First come named moves, each a turn or a mirror, each shown by rows before and after it. For each pair of rows after them, which moves, in which order, take the first row to the second? The first pair is done for you.
move fozu:
[-21,0,9,-4,-19,-30,-4,-29,4,21,-15]  ->  [-42,-9,-2,12,20,-24,-3,11,9,-2,-11]
[-11,20,-2,14,34,20,-11,-13,9,-5,-2]  ->  [1,25,5,5,11,17,-12,-36,5,9,-3]
[-20,-28,-4,29,-9,-20,-22,10,2,10,26]  ->  [-12,-24,0,22,-26,-23,-22,-7,-1,20,25]
move Lar:
[4,-23,4,-30,-16,-13,7,-3,-8,-1,13]  ->  [-12,-23,9,-5,-1,-18,-20,-16,5,16,8]
[5,-6,14,1,-41,-19,6,-16,-15,11,-5]  ->  [-17,5,10,19,-22,-16,-10,-33,-7,12,-7]
[-21,-8,-7,14,-11,-5,-8,3,-1,-12,12]  ->  [-15,-9,-10,6,-16,-4,3,7,-6,-17,13]
move dege:
[21,-4,2,-19,-23,11,20,5,-11,-19,-5]  ->  [-15,-5,-3,3,11,7,12,6,1,-38,-19]
[30,-16,25,7,-6,0,-21,-25,11,17,-32]  ->  [14,-16,22,18,9,-1,-25,-23,16,9,-39]
[15,27,-6,-14,9,26,9,9,-9,-10,19]  ->  [-1,26,-7,-4,25,23,4,9,-3,-18,11]
[-4,-4,0,-7,-30,-15,-1,-25,-16,9,-1]  ->  [-29,-5,-4,8,-4,-16,-7,-24,-6,-5,-12]
move pab:
[-26,13,-23,12,0,5,-10,-25,-11,-17,29]  ->  [-23,10,-23,9,-7,3,-9,-23,-15,-17,36]
[47,-13,-2,7,-38,-8,-22,-14,-15,45,34]  ->  [32,-37,-12,-18,-42,-23,29,25,-27,-16,21]
[-36,14,-12,1,20,-4,7,-34,10,-21,-25]  ->  [-21,21,-7,10,4,-1,-20,-51,10,18,-6]
Then:
Between the rows of a pair lie two moves.
[-20,0,-11,5,-16,7,-3,4,-13,-3,19]  ->  [-15,-9,-3,11,-18,2,-12,7,-8,8,17] => Lar then Lar
[8,-1,-1,11,16,7,-21,-8,18,32,-17]  ->  [16,24,-20,-17,5,26,6,-15,-3,6,-5] => Lar then dege
[34,16,13,-7,-15,-6,9,2,14,15,-20]  ->  [30,9,7,-1,7,0,12,36,16,2,-12] => fozu then dege
[7,-12,14,7,15,-2,0,9,14,5,-19]  ->  [17,-12,19,-1,-6,-7,0,-2,8,14,-14] => fozu then pab
[-6,0,9,-8,-1,-5,21,-12,5,-14,-32]  ->  [-9,-5,15,2,2,-10,7,-15,11,-2,-35] => Lar then Lar
[-28,-3,-8,9,-26,-12,-5,-26,-9,1,11]  ->  [-39,-5,-14,23,-1,-8,-11,-8,-2,-6,12] => fozu then pab
[7,-25,3,-6,-30,-8,25,9,2,-6,-13]  ->  [-6,-20,6,8,-1,-5,17,6,17,-8,-37] => pab then Lar
[7,-5,15,-5,-1,-11,-6,4,11,21,-14]  ->  [-6,-10,13,-1,8,-15,-5,9,13,8,-16] => pab then dege
[17,0,7,-29,-49,-9,12,-33,-11,17,3]  ->  [1,-20,8,-17,-54,-26,10,-22,-8,12,6] => Lar then pab
[7,27,-8,8,-7,10,-30,-32,3,23,12]  ->  [36,14,-2,-15,-31,6,-8,-10,-8,21,15] => Lar then Lar
[-22,-2,7,-3,-16,-12,-8,-11,-20,-2,25]  ->  [-26,-7,4,0,-5,-10,-5,6,-20,-12,27] => Lar then fozu
[-4,-7,9,-6,-16,-16,11,-1,1,-14,-1]  ->  [-5,-5,12,-5,-4,-14,11,-1,6,-15,-12] => pab then Lar
[3,-19,3,15,-1,-8,-19,23,1,16,16]  ->  [-2,3,-17,-8,0,9,10,21,-16,-19,21] => Lar then Lar
[8,10,-6,-10,-27,3,-5,-24,-12,14,28]  ->  [-28,12,-9,10,-2,-2,-14,-38,1,2,9] => dege then fozu
[-9,6,-4,3,10,13,-1,4,-7,-13,-14]  ->  [13,-3,8,3,-10,7,-12,5,-6,15,-7] => dege then Lar
[11,-12,9,7,24,4,-18,18,-6,12,0]  ->  [22,-12,14,-3,0,1,-16,7,-12,22,5] => pab then fozu
[4,10,-11,3,8,-4,-36,-9,-10,11,-1]  ->  [3,-6,-16,2,4,-9,-26,19,-17,-2,13] => pab then fozu
[39,2,10,-10,-22,5,-9,-10,9,14,-32]  ->  [11,0,9,13,-7,-2,-30,-21,19,18,-35] => pab then Lar
[-9,9,-9,-2,36,15,-3,44,1,-10,3]  ->  [33,10,13,-30,-28,2,1,1,-8,26,-1] => Lar then fozu
[-4,-16,1,5,-12,-11,-3,16,-4,5,16]  ->  [-20,-4,-3,14,-3,-7,-14,-3,-1,5,14] => fozu then Lar
[-23,-3,-15,-23,-17,-1,38,-11,-15,-38,8]  ->  [-28,20,-9,-14,2,9,22,-46,-2,-24,-16] => pab then fozu
[1,-1,22,14,8,3,-17,-10,16,17,-8]  ->  [0,-7,17,18,19,7,-14,10,16,11,-2] => dege then fozu
[15,7,-1,-18,-21,-3,-1,10,-3,20,23]  ->  [-5,1,-6,6,11,-1,-14,31,7,14,24] => fozu then Lar
[-35,-15,-1,13,9,-19,-3,10,2,-27,-11]  ->  [-11,-13,13,19,-17,-21,-31,-11,3,21,3] => dege then Lar
[-12,13,-16,2,35,24,4,23,-8,-27,9]  ->  [11,35,-2,-2,0,25,-20,-30,-10,21,11] => pab then fozu
[6,15,10,-8,-2,0,-8,-16,-2,18,1]  ->  [3,2,6,-22,-9,-9,16,4,-10,-8,-1] => pab then pab
[4,15,-10,18,12,16,-22,4,2,19,23]  ->  [9,27,-16,-2,1,23,-4,-5,-10,5,26] => fozu then Lar
[3,-25,11,27,-21,4,-10,7,18,42,-8]  ->  [-1,-38,6,27,-17,2,-1,31,14,26,1] => fozu then pab
[0,63,-12,14,18,38,-37,-52,0,15,16]  ->  [70,7,24,-9,-35,7,-23,-3,-1,56,17] => Lar then Lar
[4,21,-7,-5,19,13,-1,22,-27,-2,34]  ->  [10,18,-3,-25,-4,4,17,11,-33,-13,25] => fozu then pab
[-4,-8,9,0,-42,-14,2,16,-16,16,20]  ->  [-43,-7,5,28,-1,-14,-15,12,1,3,4] => dege then pab
[-6,-9,1,14,-11,-16,-12,-24,6,14,2]  ->  [9,-6,-7,-11,-26,-8,18,-13,-9,-6,8] => Lar then Lar
[7,7,-6,-2,18,10,9,11,3,-7,-7]  ->  [16,13,-3,0,13,13,0,2,3,10,-2] => pab then dege
[9,-8,7,20,-1,-13,-10,28,-8,5,23]  ->  [4,18,5,14,-16,-9,-15,-19,-12,13,20] => Lar then fozu
[5,-3,2,-43,-28,-12,41,-8,-16,-26,-17]  ->  [5,-46,23,-3,-6,-35,6,32,10,8,-21] => fozu then Lar
[16,17,4,-18,-6,10,5,-10,0,9,-4]  ->  [20,2,8,-17,-17,-2,7,1,-1,12,1] => Lar then pab
[15,-16,0,10,20,6,2,0,3,12,-20]  ->  [1,2,-10,14,25,16,-4,-15,-2,7,-9] => pab then Lar
[-31,11,-13,-8,1,9,14,-6,-1,-16,-7]  ->  [-4,21,-7,-14,-18,16,3,-20,-5,15,4] => pab then dege
[17,-16,34,10,7,-19,-5,2,30,38,-48]  ->  [9,-32,25,20,21,-19,-2,42,27,24,-29] => pab then fozu
[-4,1,1,-23,25,-2,23,-29,13,-17,-21]  ->  [6,-19,19,-9,20,-16,2,-23,25,12,-25] => Lar then Lar
[10,7,24,-9,7,0,11,-21,15,15,-4]  ->  [-14,0,20,3,22,-6,8,-16,20,1,-8] => pab then dege
[-7,-27,1,6,-16,-23,-4,12,9,0,6]  ->  [-11,-27,1,9,-14,-24,-6,8,11,-1,2] => fozu then dege
[-15,-1,2,4,-3,-16,0,-18,14,-5,-15]  ->  [-13,1,3,13,-1,-13,-12,-18,16,7,-8] => fozu then pab
[-4,23,-3,-15,28,14,26,-5,5,-33,-35]  ->  [43,-8,30,-9,-9,-9,-1,3,12,30,-27] => dege then Lar
[-15,-17,13,27,11,-17,-12,6,5,-2,-24]  ->  [15,-15,18,17,-19,-16,-18,-1,-4,25,-6] => pab then dege
[-23,-7,-27,26,13,24,-14,35,-1,-19,45]  ->  [-22,-2,-25,31,16,26,-22,27,2,-9,45] => pab then pab
[34,-13,19,-8,-24,-16,12,-7,5,10,-3]  ->  [3,-16,22,19,7,-22,-6,-13,23,7,-23] => pab then Lar
[-4,-7,8,0,-20,8,-1,-7,-14,3,10]  ->  [-16,-12,5,0,-9,6,8,1,-12,-14,-2] => pab then dege
[3,-8,-6,15,19,19,-7,16,2,9,28]  ->  [17,-16,-2,-12,-21,7,18,7,-10,0,27] => fozu then pab
[-6,9,18,-9,-8,-9,-3,-11,1,-6,-19]  ->  [0,6,19,-10,-16,-11,-5,-11,-1,0,-12] => pab then pab
[9,13,7,-3,5,-7,-33,-14,1,27,19]  ->  [-7,32,-10,-12,17,7,-18,-21,-7,-3,19] => Lar then dege
[14,-5,10,2,4,-10,14,2,1,13,-27]  ->  [1,12,-3,-3,13,1,23,-8,-4,-6,-24] => Lar then Lar
[5,-9,-5,0,29,-8,12,23,9,10,-2]  ->  [26,-2,-5,-14,9,-3,15,17,0,20,10] => Lar then dege
[-20,17,-8,8,9,-6,-24,-46,9,5,-13]  ->  [-9,9,-10,16,-2,-6,-37,-33,3,24,17] => fozu then pab
[-2,11,-13,15,32,16,-30,-14,17,18,12]  ->  [19,25,-19,-8,11,27,-15,-19,2,15,26] => dege then Lar
[-2,3,-4,17,-17,-11,-9,-18,-5,25,19]  ->  [-14,6,-22,10,7,1,12,13,-12,-12,24] => fozu then Lar
[12,-7,11,5,-5,3,-11,13,1,12,12]  ->  [2,12,-4,-6,3,15,4,5,-8,-13,15] => Lar then Lar
[-3,-4,-6,15,36,10,8,27,12,-6,-10]  ->  [9,18,3,0,-6,6,-2,-38,8,24,-15] => fozu then Lar
[-2,-26,4,6,26,-10,12,-1,20,-14,-26]  ->  [1,-6,4,15,32,3,-8,-23,23,7,-20] => Lar then pab
[21,-21,-7,-23,-12,3,27,38,-6,-5,10]  ->  [9,-25,13,14,-10,-13,-21,3,15,43,1] => Lar then fozu
[10,7,0,-31,6,-3,27,6,-3,-1,-17]  ->  [2,10,1,-28,5,-7,23,-10,0,1,-25] => dege then fozu
[0,-18,1,13,2,-12,-13,16,13,3,-14]  ->  [15,-17,3,6,-12,-10,-14,14,8,14,-6] => pab then dege
[3,-7,3,-5,5,-3,-8,11,5,-3,4]  ->  [6,-7,4,-12,-4,-6,-2,6,4,-6,-1] => fozu then pab
[1,16,18,14,12,-8,-10,-27,16,21,-14]  ->  [14,-12,15,-10,-29,-25,19,2,-4,3,10] => pab then pab
[25,1,14,-11,-12,1,10,0,1,5,-8]  ->  [-2,0,12,17,21,0,-13,3,13,7,-10] => Lar then fozu
[-12,16,-10,7,-23,-8,-7,-19,-15,6,17]  ->  [-24,11,-14,0,-9,-11,14,-7,-14,-23,2] => pab then pab
[19,17,24,4,5,-9,-5,-11,0,12,-11]  ->  [21,3,22,-8,-10,-17,13,5,-9,-5,-5] => pab then pab
[-10,4,3,4,10,1,-6,-21,13,5,-29]  ->  [-9,2,4,9,-2,-2,-17,-25,10,19,-14] => pab then dege
[24,4,-4,-6,12,16,-1,23,0,10,3]  ->  [14,7,-4,5,19,14,-12,18,4,15,5] => dege then pab
[31,-5,14,-9,-9,11,29,-12,6,25,-14]  ->  [0,20,-3,0,13,25,23,-34,6,6,-14] => Lar then Lar
[0,0,1,0,-24,-3,3,-13,1,30,6]  ->  [-17,-12,3,11,-16,-14,-2,-8,7,22,0] => pab then Lar
[-27,-12,3,15,19,-12,7,20,4,-23,-18]  ->  [-22,4,6,21,32,1,-7,5,13,-6,-25] => Lar then pab
[-15,11,6,36,37,16,-38,-11,23,30,-6]  ->  [6,44,-16,-25,0,40,23,-30,-13,-16,2] => Lar then fozu
[4,-13,-10,8,-16,4,-21,-7,-6,11,26]  ->  [-7,-26,-8,14,-12,-7,-18,3,-2,1,19] => pab then Lar
[7,24,9,-11,-1,20,3,-33,4,1,-22]  ->  [-12,11,10,1,18,12,3,-18,13,-11,-36] => Lar then dege
[-11,-1,2,6,12,2,1,-5,8,-1,-11]  ->  [1,0,4,6,-2,2,-8,-11,5,17,1] => pab then dege
[1,-3,7,15,-7,3,-10,15,-8,2,-3]  ->  [2,-6,6,8,-15,-1,-2,15,-10,-4,-6] => fozu then pab
[-18,-13,-2,2,-21,-27,7,-13,-4,-10,-22]  ->  [-19,-10,-1,6,-22,-29,-2,-21,-2,-1,-21] => dege then Lar
[-21,-2,2,-12,22,5,17,15,19,-17,-27]  ->  [5,7,10,0,-7,8,-24,-10,16,42,7] => pab then pab
[30,24,-7,-11,12,37,1,-4,-4,15,8]  ->  [35,1,6,3,1,16,-17,4,4,38,13] => pab then Lar
[-5,2,11,14,15,-7,-4,1,-2,13,-15]  ->  [10,2,7,-6,2,-3,20,11,-14,-1,-11] => Lar then Lar
[5,-3,14,-24,-16,-6,10,-2,-1,16,7]  ->  [-9,-12,22,-7,1,-15,0,2,12,20,-8] => pab then Lar
[28,6,20,-14,8,-1,-1,25,9,20,-10]  ->  [8,4,16,-2,27,-2,-5,30,15,9,-18] => fozu then dege
[-17,-17,-8,2,-7,-8,-12,6,-11,13,16]  ->  [-29,-15,-10,2,10,-6,-4,10,-6,-4,1] => pab then pab
[-6,2,-2,5,-6,-2,12,5,14,-15,5]  ->  [-7,5,-1,6,-9,-4,10,-4,16,-12,2] => fozu then dege
[-8,6,3,-8,16,-6,20,2,5,-26,-6]  ->  [8,4,5,-16,5,-4,24,11,0,-20,5] => dege then fozu
[27,25,-8,-13,-7,23,5,8,-16,9,26]  ->  [28,-7,1,-11,-19,2,11,32,-14,6,22] => Lar then pab
[-13,-5,-13,3,40,20,9,53,-24,-35,2]  ->  [46,18,0,-16,2,36,-6,24,-32,25,21] => pab then dege
[38,-29,16,-8,-13,-20,17,12,8,15,-6]  ->  [-5,-20,12,21,31,-19,-3,-3,25,6,-30] => pab then Lar
[-6,25,-14,1,13,29,2,15,3,-19,21]  ->  [3,27,-13,1,0,29,-6,9,-1,-2,34] => pab then pab
[-34,-33,-1,11,-40,-45,-2,-12,-9,-19,14]  ->  [-39,-37,-5,16,-25,-42,0,7,-6,-28,18] => dege then fozu
[18,-5,0,-5,-3,4,-6,6,-13,17,1]  ->  [-7,-11,-4,2,17,-1,1,16,-9,-7,-10] => pab then dege
[-13,-18,6,1,4,-9,-8,0,-2,-13,-7]  ->  [-14,-6,4,4,12,-1,-13,-11,0,-9,-9] => Lar then pab
[6,10,-8,-3,-15,-7,-8,-27,-4,10,6]  ->  [-17,11,-14,7,6,-8,-9,-24,2,-5,-4] => Lar then dege
[0,-18,-10,-2,-5,4,2,4,0,2,6]  ->  [-8,-16,-11,5,6,6,1,3,5,-1,0] => dege then pab
[2,5,3,-1,8,3,-6,-1,-3,14,10]  ->  [7,5,1,-9,4,5,3,2,-7,8,11] => Lar then Lar
[-13,-9,6,11,1,-10,-8,-5,4,5,-12]  ->  [3,-13,7,-4,-16,-12,8,2,-4,1,-9] => dege then pab
[3,-4,5,-17,-51,-21,8,-26,-12,7,13]  ->  [-9,-30,20,1,-33,-40,2,-9,5,8,-14] => pab then Lar
[0,-5,-5,-15,9,3,8,-3,9,-25,-13]  ->  [14,-15,9,-13,-7,-8,-1,-10,12,-1,-15] => fozu then Lar
[-28,-3,-3,-8,-3,-11,4,-36,-3,-4,-17]  ->  [-13,-18,-6,-24,-6,-11,28,2,-10,-20,-11] => fozu then Lar
[20,37,-13,-6,27,35,11,23,-7,-10,5]  ->  [41,5,6,-8,11,15,13,48,-1,5,-3] => Lar then pab
[6,-9,19,-13,-2,-6,9,21,9,8,-4]  ->  [10,2,20,-9,-10,-1,-3,4,8,24,4] => Lar then dege
